The rows are grouped in 2 different ways at once, and each row is in one group of each. Only the weakest grouping, the one that moves the rows least, is given. The first row asked about is in group 0, and each new group gets the next number.
Each row in order, then its group:
[ 0.72 -0.9   0.74  0.72  0.43  0.18 -1.03 -0.49 -0.74  1.28 -1.29 -0.91  0.01  0.34  1.17  1.32] 0
[ 0.23  0.51  0.98  1.06 -0.02  0.87  1.47 -0.04 -0.19  0.29 -0.66  0.75 -0.93  1.65  1.63  1.39] 1
[-0.27  0.83 -0.58 -1.15 -0.41  0.11 -1.59  0.47 -0.06  1.1   1.34 -0.46  0.91  0.42 -0.74 -0.43] 0
[ 0.46 -1.54 -0.17  0.63 -0.21 -0.25  2.14  0.47 -0.38 -1.16  0.27  1.15  0.24  0.11 -2.   -1.26] 2
[-1.32  1.97 -1.4  -0.94 -0.65  1.19  0.95 -0.33  1.2   0.44  1.43 -0.12 -0.2   1.87  0.06  0.39] 1
[ 0.96  0.78 -0.3  -0.09  0.47  0.44 -0.26  0.15  1.19 -1.52 -1.15 -0.79  0.42 -2.42  0.86 -0.27] 0
[-0.86  1.3  -0.38 -0.55 -0.65  0.01 -1.61 -0.07 -0.28  0.93  1.49 -0.2   0.37  0.17 -0.37 -0.24] 0
[ 1.32 -0.55  0.17 -1.22 -1.02  0.44  2.77  0.74  0.57 -1.1   0.33  0.22 -0.8   0.93 -1.26 -1.35] 1
[-0.39  0.74 -0.8   0.11  1.41 -0.28  1.   -0.51 -0.18 -2.16 -1.36  0.46  1.31 -2.38  0.29 -0.85] 2
[-0.26 -1.05  0.47  0.14  0.17 -0.76  2.17  0.31  0.19 -0.81  0.55  1.7   1.23 -0.52 -1.75 -1.42] 2
[-0.6  -0.71  0.29  2.1   0.64 -0.82  1.03 -0.77 -1.17  0.16 -0.69  0.73 -0.05  0.89  1.21  0.8 ] 2
[-1.17 -0.91  0.57  2.32  0.62 -0.35  0.82 -0.62 -1.39  0.2  -1.31  0.61 -0.49  0.79  0.87  1.  ] 2
[ 2.17 -1.34  0.84 -1.18 -0.34 -0.58  0.34  0.39  0.33 -0.74  0.57  0.59 -0.84  0.08 -1.61 -2.28] 0
[ 0.28  0.21  0.24  0.62  0.48  0.52  1.63 -0.09 -0.03  0.09 -0.19 -0.05 -1.07  1.25  1.28  1.68] 1
[ 0.51  0.67 -1.31 -0.9   0.73 -0.55 -0.47 -0.47  1.02 -1.28 -1.22 -0.69  0.44 -2.49  0.57  0.17] 0
[ 0.16 -1.21  1.01  1.12  0.13  0.22  0.04 -0.33 -1.    0.7  -1.02 -0.81 -0.37  0.24  0.61  1.27] 0
[-0.41 -1.22  0.37 -0.37  0.57 -0.61  1.59  0.51 -0.18 -1.41  0.35  1.05 -0.42 -0.17 -1.27 -1.7 ] 2
[-0.54  1.02 -1.21 -1.2  -0.43  0.15 -2.22  0.23  0.2   1.06  1.1  -0.22  0.63  0.68 -0.76 -0.36] 0
[-0.01  0.97 -0.84 -0.9  -0.97 -0.14 -1.94  0.2  -0.02  0.82  1.    0.5   0.64  0.1  -0.69 -0.01] 0
[-0.84  0.86 -0.66 -0.6  -0.71  0.33 -1.9   1.51 -0.16  0.48  1.24 -0.09  0.36 -0.27 -1.16 -0.15] 0
[ 2.16 -1.19  1.21 -1.06 -0.23 -0.45 -0.1   0.58  0.32 -0.38  0.18  0.3  -0.35 -0.18 -1.39 -1.74] 0
[ 0.89 -0.96  1.25  1.07  0.46 -0.03 -0.2  -0.73  0.18  1.07 -0.95 -0.53  0.23  0.04  0.71  0.99] 0
[-1.33 -0.63  0.59  1.48  0.6  -0.88  1.53 -1.24 -1.31  0.47 -0.93  0.81  0.1   0.12  1.1   1.46] 2
[ 0.45 -0.97  1.19  0.61  0.51 -0.39 -0.8  -0.78 -0.32  0.77 -0.55  0.16 -0.17  0.77  0.86  0.81] 0
[ 0.59 -0.78  1.61  1.34  0.6  -0.29 -0.92 -0.81 -1.49  1.05 -0.96 -0.39 -0.86 -0.29  1.53  1.77] 0
[ 0.29 -0.6   1.46  0.6   0.17  0.2  -0.16 -0.54 -0.62  0.56 -0.45 -0.82 -0.25 -0.18  0.89  1.09] 0
[-0.97 -1.12  0.44  1.96  0.82 -0.59  0.71 -0.39 -0.75  0.43 -1.6   0.87 -0.26 -0.37  0.15  1.12] 2
[ 0.94 -0.15  0.72 -1.14  0.19  1.06  2.63  0.08  0.92 -2.15  0.8   0.91 -0.74  1.53 -0.85 -1.22] 1
[-0.75  0.48 -1.59 -0.61 -1.41  0.04 -1.29  0.67  0.18  0.94  1.46 -0.67  0.8   0.77 -0.78 -0.38] 0
[ 1.33 -0.87  1.   -0.83  0.01  0.12  0.49  0.38  0.92 -0.77 -0.22  0.04 -0.43 -0.27 -1.85 -1.78] 0
[-0.64  0.59 -0.99  0.39  1.23 -0.11  1.12 -0.54  0.17 -1.91 -0.72 -0.12  1.   -3.08  0.18 -0.09] 2
[-0.25  0.92 -1.27 -1.21 -0.99  0.   -1.98  1.28  0.06  1.24  1.24 -1.23  0.04  0.56 -0.66 -0.23] 0
[-0.37 -0.92  0.67  0.72 -0.25  0.57  1.17 -0.58  0.78 -0.28 -0.83  0.12 -1.08  1.55  1.65  1.61] 1
[-1.03  0.98 -0.41 -0.54 -0.67 -0.09 -1.44  0.55  0.28  0.98  0.87 -0.27 -0.09  0.37 -0.64 -0.67] 0
[-0.47  0.59 -1.74 -0.4  -0.99  0.11 -2.24  0.71  0.41  0.96  1.73 -0.4   0.44  0.03 -0.99 -0.31] 0
[ 0.16 -1.06  2.01 -0.08  0.2  -0.62 -0.45 -0.76 -0.58  1.18 -0.88 -0.76 -0.11  0.79  1.48  0.96] 0
[ 0.01  1.86 -0.83 -0.14  0.77  0.65  1.8  -0.81  0.87 -2.25 -1.19 -0.32 -0.44 -1.45  1.68 -0.4 ] 1
[ 0.89  0.57 -1.32 -0.16  0.44  0.53 -0.65 -0.17  0.75 -1.08 -0.7  -0.83  0.   -2.09  0.45 -0.19] 0
[-1.2   1.17 -0.9  -0.91 -0.72  0.4  -2.45  0.79  0.43  1.25  1.53  0.07  0.52  0.24  0.36 -0.66] 0
[-0.85  1.62 -1.12 -0.81 -0.98 -0.34 -1.67  1.03 -0.11  0.55  1.36 -0.36  0.26 -0.14 -0.8   0.18] 0
